In the rows, zero is written as 128.
Each path below is one point turned by a fixed rotation once a step. After each direction that follows a path, write how fast that rotation turns it, in degrees each step (0 if it stays still).
Each turn is a multiple of 5 degrees from 10 to 175, or 0.
Each row of a path follows its step; steps can be skipped.
Path 1:
step 0: [126 131 124 126 122 116 122 124 125 124 137 150 123 128 118 123 125 113
 136 114 119 126 122 133 126 136 150 124 134 130 131 129 120 122 131 122
 141 124 142 142 124 116 127 111 130 119 123 127 124 139 120]
step 1: [124 153 124 117 127 134 127 129 124 131 119 144 131 124 119 128 108 122
 124 135 123 140 124 126 139 138 126 127 135 114 124 121 130 130 121 127
 123 120 128 138 117 115 126 116 136 133 135 135 138 138 132]
step 2: [128 142 137 126 137 136 132 116 126 124 132 128 141 128 133 147 126 127
 129 120 137 129 122 133 124 138 132 139 138 138 126 112 128 130 120 148
 125 119 137 136 133 124 128 130 145 128 121 130 146 136 124]
step 3: [118 148 128 129 134 116 146 128 138 124 117 132 125 128 129 149 135 121
 127 120 114 114 118 133 131 113 133 126 133 131 114 126 132 120 133 133
 122 123 117 138 129 133 133 124 131 127 115 128 132 125 117]
step 4: [130 141 129 138 127 126 130 121 134 147 127 113 127 130 122 129 132 129
 118 108 119 126 129 136 118 143 120 120 128 129 110 126 118 118 134 128
 122 130 113 135 127 114 131 112 136 126 131 135 120 130 127]
step 5: [118 124 132 130 126 128 109 131 137 121 121 129 130 124 124 130 132 126
 129 103 128 130 127 138 135 136 122 134 132 130 128 125 120 120 116 127
 109 126 140 146 120 126 141 112 119 116 126 121 124 131 133]
step 6: [115 140 131 125 119 131 140 125 129 115 122 135 128 127 116 129 121 125
 126 115 138 134 115 130 130 126 130 133 142 128 115 130 139 128 122 124
 128 143 140 135 129 122 136 129 130 125 141 131 106 148 128]
step 7: [125 134 121 129 132 132 125 125 114 130 116 133 132 132 134 141 125 128
 107 119 128 154 108 136 119 132 114 124 134 126 124 128 133 134 124 143
 127 123 122 131 127 138 138 135 128 137 127 129 126 140 124]
step 8: [118 127 131 122 132 128 125 122 138 125 119 119 123 136 135 139 147 117
 124 132 129 128 112 130 124 134 133 119 137 140 127 128 127 121 141 152
 139 122 134 134 125 141 141 121 138 120 139 124 123 123 125]
step 9: [122 135 119 128 134 117 130 141 132 133 132 131 125 129 131 125 120 128
 138 130 116 129 121 135 125 132 129 132 133 126 121 143 119 130 146 136
 123 125 121 132 119 120 156 119 138 129 127 124 105 122 123]
step 10: [125 132 132 121 131 141 123 115 133 139 139 114 122 138 127 125 117 126
 127 121 125 143 141 127 128 125 117 131 123 121 128 135 130 134 122 138
 125 114 137 144 116 112 145 124 127 115 133 130 118 129 123]
[130 125 128 129 128 127 130 127 131 126 129 128 127 131 131 127 126 125
 129 129 126 130 126 127 125 129 125 132 127 129 132 132 130 134 129 128
 131 125 128 125 124 130 132 127 126 127 134 128 125 127 128] : 25
[126 124 130 127 129 130 126 127 129 128 128 126 130 124 132 127 133 130
 126 129 132 126 127 133 129 130 131 128 124 133 128 125 129 131 124 128
 129 127 129 130 124 126 131 128 128 127 129 126 133 127 128] : 125
[124 127 133 129 130 128 132 123 130 126 129 127 131 129 124 126 129 126
 128 130 129 127 130 128 128 130 127 124 130 127 126 129 126 128 125 127
 131 128 127 125 130 127 129 130 133 128 131 130 126 127 132] : 160
